One vector is turned by the same rotation once a step. Each row is the vector after some number of steps, and that number follows the row.
The counts run from 0 to 611.
[131 160 190 115 107  76 121 104 117  95 142 128 125 159 181  93  92 159
  98 139 139 140 135 121  78 119 129 116 145 116 116 151 138  83 110  91
 121  99 137 121 105 129 127 146 131 114  98 136 131 166 137 112 151 144
 124 166  79 145 136  98 148 100 121  99 116 129 129 166 151 108 180  98
 135 106  62 170 143]
594
[131 128 162 138 111  89 173 103 115 144  97 153 158 133 144  86 122 134
  78 118 150 154 125 156 106 118 134 173 153 174 134 149 152 128 170 143
 100  96  72 125 151 153 114 115 157 112 118 131 137 165 140 114 145 132
 145  96  85  91 130 151 149 106 118 126 122 128 172 120 145  89 156  57
 114 124 113 140 128]
543
[131 154 208  99 178 123 174 136 145 141 134 130 136 145 106 103 140  92
  73 158 152 124 134 117 132 146 131 155 134 143 155 144 166 104 141  91
 122  76 141 178 190 142  84 130 114  99 130  96 130 116 121  95 127  92
 117 109 108 128 144  96 139 126 127 108  91 123 159 136 139 132 158  99
  75 147 108 151 117]
577
[159 163 160 107 153 131 130 162 127 155 139 146 145 110 185  81 123 142
 150 153 147  87 138 138 135  78  74 108 117 153 146 122 108 128 172  92
 132  98 161 159 136 120  66 157 147  93 124 140 109 144 146 113 150  94
  94 105 145 109 169 117 103 169 156 104  67 146 134 117 130 135 146 108
 105 166 123 147  94]
5
[107 139 180 131 151 108 136 136 125 132 148 141 130 154 168  95  94 110
 129 169 162 131 123 109  76 111 115 141 108 137 162 186 130  98 133  76
 117  85 144 145 140 152  83 132 143 100 134 153 122 134 133 127 140 137
 109  96  83 138 123 129 142 105 135  96 130 151 144 172 159 113 196  75
 119 136  89 163 107]
385
[154 166 166 137  92 104 102  82 106 138 143 128 180 143 190  60 125 162
 127 161 137 125  98 135  98 120  97 122 154 125 158 137 105 104 121 124
 122 111 148 111 118 139 122 173 135 108  96 132  99 155 130 122 163 147
 122 153 130 111 125 110 126 148 113 104  72 157 156 131 163 115 152  87
  89 131 104 175 157]
597
[129 116 171 139 178 112 111 130 163 113 118 127  78 130  94 132 145  75
  97 113 166 110 136 126 142 202  93 103 110 148 144 150 155 143 151  78
 102 128 129 165 147 100 111 111 133 102  92 124 119 126 108 123 138  93
 156 126 142 136 122  92 125 114 121 135 114 177 108 178 150  85 131 121
  95 102 103 119 143]
501
[141 134 157 150 128 114  98 114 108 145 147 143 137 135 164  67 144 130
 149 169 135 100 111 129 145 120  70 120  95 131 182 174  71 117 147  94
 155 135 165 141 120 117  97 147 134  99 143 164  98 104 120 164 145 127
 120  99 157 128 100 151 111 153 114 117  80 181 134 146 148 128 135  88
  58 157 127 153 123]
389
[145 144 111 146 119 141 107 107 124 135 126 100 115 137 153 115 108 195
 130 142 108 136 137  85 127 111  66 113 122 117 125 150 105 145 140 141
 122 122 124 136  97  83  90 151 146  69 118 140 113 118 149 138 133 134
 134 163 128 128 124  50 122 141  99 140 125 150 142 159 184  76 155 154
 170  76 102 157 168]
324
[138 127 194 131 150  88 130 154 140 142 133 112 113 174 106  77 179  95
 127 162 130  91 109 129 117 147 126  94 129 134 126 158 110 125 144  93
 124 145 139 162 154 131 132 130 121 142 137 116 113 148  90 100 114  84
 105  97 121 148 121 114 120 100 105 116  91 181 168 162 138 104 134  77
  65 101  86 153 142]
120
[100 146 157 146 118 118 125  88 135 126 153 147 131 188  89 101 113 107
  82 159 160 152 105 109 100 181 157 136 125 141 153 179 167 108 149  89
 112 100 142 140 169 118 137 108 125 117 116  81 121 112 108 132 110 119
 127 152 100 187 118 137 133 127  95 101  96 145 102 160 129  96 150 108
 112 129  86 151 110]
227
[129 150 138 142 142  90 136 133 118 116  98 160  81 111 164  81 133 194
 150 105 145 136 149 147 200 149  90 126 137 160  94  99 133 106 184 130
 173 119 165 128  53  73 112 162 141 125 102 123 143 149 137 137 134  94
 146 156 154 124 127  97 143 131 135 148 115 137 118 122  96 137 116  87
 111 114 122 129 121]
480
[ 99 139 159 125 149 106 161 134 128  96 116 153  61 136 110 108 105 163
  99 107 161 157 172 115 180 177 119 137 141 137  89 140 156 116 159 103
 147 122 138 152  99  71  98 125 139 124 129 124 168 133 125 139 119  90
 151 146 119 156 117  50 153  85 101 143 146 112  96 152 121 121 132 131
 157 114  95 103 118]
343
[147 124 146 141 170 106 131 157 135 148 140 135  76 122 103 127 130 113
 103 130 143 141 139 106 166 204 101 138 127 174 160 128 140 148 185 126
 135 139 155 131 199 141  84 131 122 114 132 144 146 134 135 113 172 108
 118  88 153 113 113 129 113 136 131 141  72 141 136 137 154 104 112  96
  32 140 139 114 126]
65
[156 120 157 137 113 112 163 117  95 137 151 133 132 194  74  98 135 120
  66 130 124 152 130 147 147 145 146 145 110 154 128 173 135 133 171 137
 153 150 109 139 197 142 136 109 110 143 165 112 119 159 141 104  95 112
 133 104 105 155 145 155 130 119  76 119  81 146 160 151 110  87 124  91
  84 138 156 143 133]
470
[150 122 151 114 110  60 169 132  95 118 115 144 139 130 167  90 133 161
  90 115 130 164 136 170 116  91 125 155 150 161  93 142 128  99 164 150
 150 143  91 109 122 124 159 142 136 132 128 139 142 193 141 106 148 116
 141 121  97 116 146 142 141  92 130 143  97 101 163 119 107 143 147  59
  77 132 118 139 111]
104
[125 173 187  98 130  84 155 143 128 107 137 135 128 120 187  88 120 166
 127 152 142 110 141 149 118  91 101 143 155 108 101 130 133  72 116  90
 159 120 142 133  85  60 129 159 121 110 112 119 129 162 109 134 132  94
 107 163  98 127 149  67 144 132 125 129 113  92 136 113 114 155 151 106
 109 129  86 164  93]
212
[163 169 180 116 110 123 116  90 105 123 141 125 169 148 176  75 125 160
 120 130 125  84 134 157 119  86  82 100 106 119 134 137 104 110 142 106
 134  99 130 161  96 116  98 162 134  94 103 132  87 139 146 122 104 126
 140 155 127 122 161  81 126 157 106 107  95 188 151 154 135  84 160 108
 144 128 126 172 160]
462
[121 117 155 150 128 130 171 110 120 151 120 152 166 143 101  99 137  88
  83 155 163 126 113 144 131 138 116 190 117 154 174 190 150 135 147 123
 133 130  79 151 186 114 112 106 142  98 153 127 117 122 114 133 113 117
 141  71 103 110 105 148 140 127  83 148 112 138 161 124 148  89 126  96
  69 147 149 139 128]
334
[128 144 174 132  94  86 129  63 132 110 105 147 177 105 156  97 140 142
  72 120 156 144 110 146  95 137 104 167 148 148 154 151 145 113 112 118
  97 114  90 129 108 111 147 131 145  83  67 130 115 132 109 140 170 142
 180 149 121  98 106 107 143 111 111 142  98 139 130 130 162 106 144  99
  96 119  83 139 148]
159
[151 157 178 113  81  95 142  61 111 105 107 155 185 113 150  87 143 153
  61 101 125 112 133 173 106  95 109 147 143 147 134 134 136 121 161 121
 102 105  86 147 110 113 141 123 130  81  80 116 105 139 132 143 137 125
 178 152 114 102 143 134 128 142 114 115  82 139 129 121 137 100 140  86
 114 144  97 140 137]
161
[174 142 166 114 102  74 155 157 116 129 135 133 121 145 156  84 134 169
 103 127 100 111 153 135 101  94 133 102 179 129  77 122  94 146 159 131
 123 156 112 115 150 131 112 141 133 141 150 161 147 204 129  95 147 103
  81 112 101 111 157 115 100 105 122 106  79 114 151 107 154  99 132  81
 120 124  86 142 131]
487
[137 169 192  97 167  90 168 145 144 117 122 125  97 132 141 130 102 144
  86 111 137 133 164 104 122 150 113 148 161 137 124 118 172 113 171 101
 119  70 135 143 147 137  72 145 117 101 122 134 150 153 153 102 154 113
 116 124  75 103 150  86 152 120 142 107 127 108 141 132 148  98 184  85
 128 111  93 159 129]
136
[125 110 110 166 164 114 128 159 111 164 141 127 104 167 144  79 109 138
 150 180 177 204 101 102 143 156 120 141 115 177 139 157 146 107 161 138
 157 106 179 120 158 134  98 150 151 133 143 109 143 152 138  84 130 114
 102 110 138 162 125 121 137 109 120 141 100 133 172 161 112 152 140  92
  82 131 134 142 100]
173
[145 137 116 137 101 122 115 103 137 126 122 123 113 136 106 140 108 155
  68 108 115 155 150  87  95 170 106 136 165 145 137 137 147 179 174 147
  81 135  84 108 169 117 112 113 140  78 100 129 130 147 140 131 180 134
 120 145 104 109 131 108 102 145 110 135  88 120 105 130 190  48 135 131
 131  91  96 126 150]
433
[156 143 155 135 116 115 114  73 113 118 103 122 150  90 158 105 135 176
  91  98 139 136 139 136 158 133  57 139 125 147 152 132 125 127 134 138
 124 114 120 144  85  99 108 158 145  65  76 138 113 113 151 145 162 135
 188 162 160  94 127  74 136 145 111 154  96 157 148 146 163  99 133 126
 119 122 128 130 174]
24
[126 124  97 157  99 135 106  91 104 119 125 127 130 140 113  91 127 174
 112 148 133 160 114 118 151 132  88 118 108 136 133 178 116 134 134 135
 142 160 126 140  92  41 150 134 138  82 112 102 108 103 116 168 115 114
 157 177 162 177 104  73 128 134  71 163  97 146 116 150 136 122 106 161
 130 109 111 131 135]
532
[122 129 155 160 146 130 112 140 140 151 123 116  92 169 117  72 131 125
 145 165 160 136 125  87 125 163 105  91 134 134 133 162 113 155 136 101
  98 117 152 149 147 133  70 131 161 125 132 132 126 129 108 100 124 111
 102 101 139 147 102  74 126  98 101 115 117 191 149 181 182  83 138 116
 132  95  83 131 166]
117
[148 174 194 101 155  93 158 150 133 144 140 134 122 133 165 104 110 144
 111 141 124 116 149 116 129 136 105 148 156 127 145 112 146  99 159 121
 149  83 163 130 152 155  69 167 109 106 128 147 135 149 154 102 165 113
  88 116 101  97 150 103 128 144 145 103  83 107 160 110 142 122 167  74
  80 137 116 163 126]
138
[135 105  90 130 108 104 153 144 109 128 117 130 116 137 146 118  96 185
  80 127 127 204 148  90  91 100 118 148 152 174 112 163 135 152 168 154
 110 133  80 101 150 119 121 116 171  95 136 151 159 176 149 109 163 134
 121 116  91 132 132 122 127  77 123 144 120  85 142 136 151 113 154 107
 140 104  99 125 100]
242
[140 149 147 157 149 110  94 127 138 121 157 119  83 179  97 121 112 116
 125 145 144 140 120 106 128 211 123  89 117 150 136 134 151 122 173 107
 139 115 181 124 165 121 120 141 114 132 106  93 115 147 125 106 127 110
 107 162 130 175 141 118 118 159 105 105  71 176 115 172 107  83 129 110
  90 107 112 150 135]
363
[166 110 142 110 183 119 125 175 111 120 147 142 112 109 138 113 137 115
 118 124 151 117 145 171 167 108  77 114  72 178 129 141 115 114 175  97
 154 148 144 167 144 105 102 139 133 108 138 139 123 147 150 114 139  76
 145 103 171 137 165 121 117 134 142 141  75 148 127 164 106 150 125 118
  67 171 144 120  82]
446
[117 155 114 141 165 149 137 125 139 180 131 121 151 133 134 103 126 144
 131 188 156 156 102  89 128 136  89 165 125 161 179 145 169 128 154 136
 124  64 162 152 164 106  84 153 131  66 111  81 111  92 125 120 146 100
 108 139 140 123 133 105 124 174 132 129  77 126 159 112 137 137 145 122
  90 136 121 160 100]
440
[139 125  96 102 120 131 156 140 121 115 114 143 125 101 128 137 109 174
  72  94 128 160 165 120 114  70  95 136 116 171 101 149 141 157 178 134
 103 130  68 153 129  78 115 106 166  68 122 130 146 145 145 134 144 102
 151 127 120 133 158  97 120 104 137 159 115  89 111 134 144 116 139 142
 161 123 103 110  77]
376
[151 162 142 131 107 123 157 140 102 138 154 169 103 156 122  75 105 179
 108 133 121 122 158 130 185 147 127 119 144 150 115 129 101 168 208 133
 154 139 151 125 166 132  65 127 134 136 171 157 158 155 155 123 116 108
  95 102 143 141 143 126 100 143 112  89  76 140 107 107 123  89 107 106
 128 161 143 119 123]
413
[151  98 144 129 157  59 125 170 109 115 144 130  86 139 150 108 145 122
 118 141 137 158 131 130 129 127 105 120 102 167 132 161 107 103 162 111
 162 156 147 119 136 131 146 138 121 131 142 160 141 165 137 119 168 107
 119 105 135 153 128 156 130  95 140 143  85 125 141 170 113 159 139  59
  33 139 116 133  97]
313
[156 140 172 113 115 130 145  80 109 119 105 126 154 102 129  97 136 163
  56  87 131 130 162 142 147 109  92 145 128 156 128 137 129 142 144 132
  98 119  77 165 124 123  99 132 149  77  97 142 124 125 159 114 145 125
 197 130 145  93 139  75 136 106 108 132  96 152 142 155 175  87 146 128
 143 121 114 115 172]
26
